[[-441,414,75,-52,362,-55,132,528,-157],
[533,-152,149,242,-129,209,89,-252,319],
[-484,430,540,132,268,-60,309,372,-52],
[-601,451,393,34,305,-118,247,460,-155],
[-440,376,-16,-80,319,-100,93,517,-179]]
->
[[-484,430,540,132,268,-60,309,372,-52],
[-601,451,393,34,305,-118,247,460,-155],
[533,-152,149,242,-129,209,89,-252,319],
[-441,414,75,-52,362,-55,132,528,-157],
[-440,376,-16,-80,319,-100,93,517,-179]]

[[-88,270,199,453,337,-295,-269,-331,-117],
[-65,237,164,448,307,-327,-238,-328,-137],
[-49,232,-72,573,262,-446,-303,-342,-65],
[-54,222,-10,536,268,-405,-237,-330,-98],
[-88,281,312,418,345,-226,-233,-325,-145],
[-68,267,239,432,315,-251,-241,-348,-138],
[-80,242,52,483,310,-332,-274,-375,-92],
[-39,236,117,488,301,-338,-251,-357,-111],
[-75,267,250,432,336,-262,-253,-308,-134],
[-61,289,347,431,355,-236,-245,-338,-145]]
->
[[-61,289,347,431,355,-236,-245,-338,-145],
[-88,281,312,418,345,-226,-233,-325,-145],
[-75,267,250,432,336,-262,-253,-308,-134],
[-68,267,239,432,315,-251,-241,-348,-138],
[-88,270,199,453,337,-295,-269,-331,-117],
[-65,237,164,448,307,-327,-238,-328,-137],
[-39,236,117,488,301,-338,-251,-357,-111],
[-80,242,52,483,310,-332,-274,-375,-92],
[-54,222,-10,536,268,-405,-237,-330,-98],
[-49,232,-72,573,262,-446,-303,-342,-65]]

[[245,267,-89,-181,182,-7,-267,-20],
[458,553,1,-518,464,136,-596,210],
[100,45,-111,-3,73,17,-39,-88],
[-276,-319,68,461,-438,-244,468,-24],
[53,16,-209,145,-49,-162,85,-225],
[-71,106,381,-31,38,3,-50,461],
[-341,-265,295,667,-702,-588,540,221],
[375,406,-161,-376,475,116,-500,3],
[222,67,-280,-91,87,70,-156,-287],
[-73,-157,-34,118,-179,-40,133,-89],
[312,387,-65,-244,360,33,-363,57]]
->
[[-71,106,381,-31,38,3,-50,461],
[-341,-265,295,667,-702,-588,540,221],
[-276,-319,68,461,-438,-244,468,-24],
[458,553,1,-518,464,136,-596,210],
[-73,-157,-34,118,-179,-40,133,-89],
[312,387,-65,-244,360,33,-363,57],
[245,267,-89,-181,182,-7,-267,-20],
[100,45,-111,-3,73,17,-39,-88],
[375,406,-161,-376,475,116,-500,3],
[53,16,-209,145,-49,-162,85,-225],
[222,67,-280,-91,87,70,-156,-287]]

[[-157,-11,-461,164,-153,574,97],
[216,133,-444,266,-112,-143,217],
[85,87,-477,225,239,187,472],
[309,467,432,15,-25,214,304],
[-230,95,-186,531,342,138,73],
[-129,-441,370,99,322,-92,-136],
[-89,-214,-230,-364,255,548,-156]]
->
[[309,467,432,15,-25,214,304],
[-129,-441,370,99,322,-92,-136],
[-230,95,-186,531,342,138,73],
[-89,-214,-230,-364,255,548,-156],
[216,133,-444,266,-112,-143,217],
[-157,-11,-461,164,-153,574,97],
[85,87,-477,225,239,187,472]]

[[-40,45,-602,3,421],
[-57,275,166,-23,-60],
[4,-76,37,-2,79],
[-96,-321,-138,-37,240],
[45,-102,-136,-94,389]]
->
[[-57,275,166,-23,-60],
[4,-76,37,-2,79],
[45,-102,-136,-94,389],
[-96,-321,-138,-37,240],
[-40,45,-602,3,421]]

[[-197,131,194,-361,20,409,62,-254,175,136,-85,129],
[-193,30,-57,-29,-89,-88,-64,-160,76,594,-275,-125],
[401,192,-275,129,75,-148,29,-120,-210,-228,298,132],
[-168,303,-65,224,102,24,-193,-374,57,339,-278,137],
[-204,269,-58,200,69,15,-178,-361,73,393,-303,94]]
->
[[-197,131,194,-361,20,409,62,-254,175,136,-85,129],
[-193,30,-57,-29,-89,-88,-64,-160,76,594,-275,-125],
[-204,269,-58,200,69,15,-178,-361,73,393,-303,94],
[-168,303,-65,224,102,24,-193,-374,57,339,-278,137],
[401,192,-275,129,75,-148,29,-120,-210,-228,298,132]]

[[598,-383,-376,456,-362,702,722,385,-561,-497],
[-9,8,8,-17,12,12,6,-25,8,42],
[-248,503,461,-385,336,70,-119,-449,92,-125],
[-38,10,-11,-14,-7,-95,-75,-22,43,21],
[-24,-12,-17,-9,-1,-30,-23,-16,20,39]]
->
[[-248,503,461,-385,336,70,-119,-449,92,-125],
[-9,8,8,-17,12,12,6,-25,8,42],
[-38,10,-11,-14,-7,-95,-75,-22,43,21],
[-24,-12,-17,-9,-1,-30,-23,-16,20,39],
[598,-383,-376,456,-362,702,722,385,-561,-497]]

[[-267,-192,239,2],
[278,-45,-244,234],
[-292,-417,217,280],
[-278,-70,147,94],
[-524,-425,438,55],
[496,181,-655,108],
[59,-32,-14,-11],
[-253,-206,334,-13],
[-130,87,52,30]]
->
[[-524,-425,438,55],
[-253,-206,334,-13],
[-267,-192,239,2],
[-292,-417,217,280],
[-278,-70,147,94],
[-130,87,52,30],
[59,-32,-14,-11],
[278,-45,-244,234],
[496,181,-655,108]]
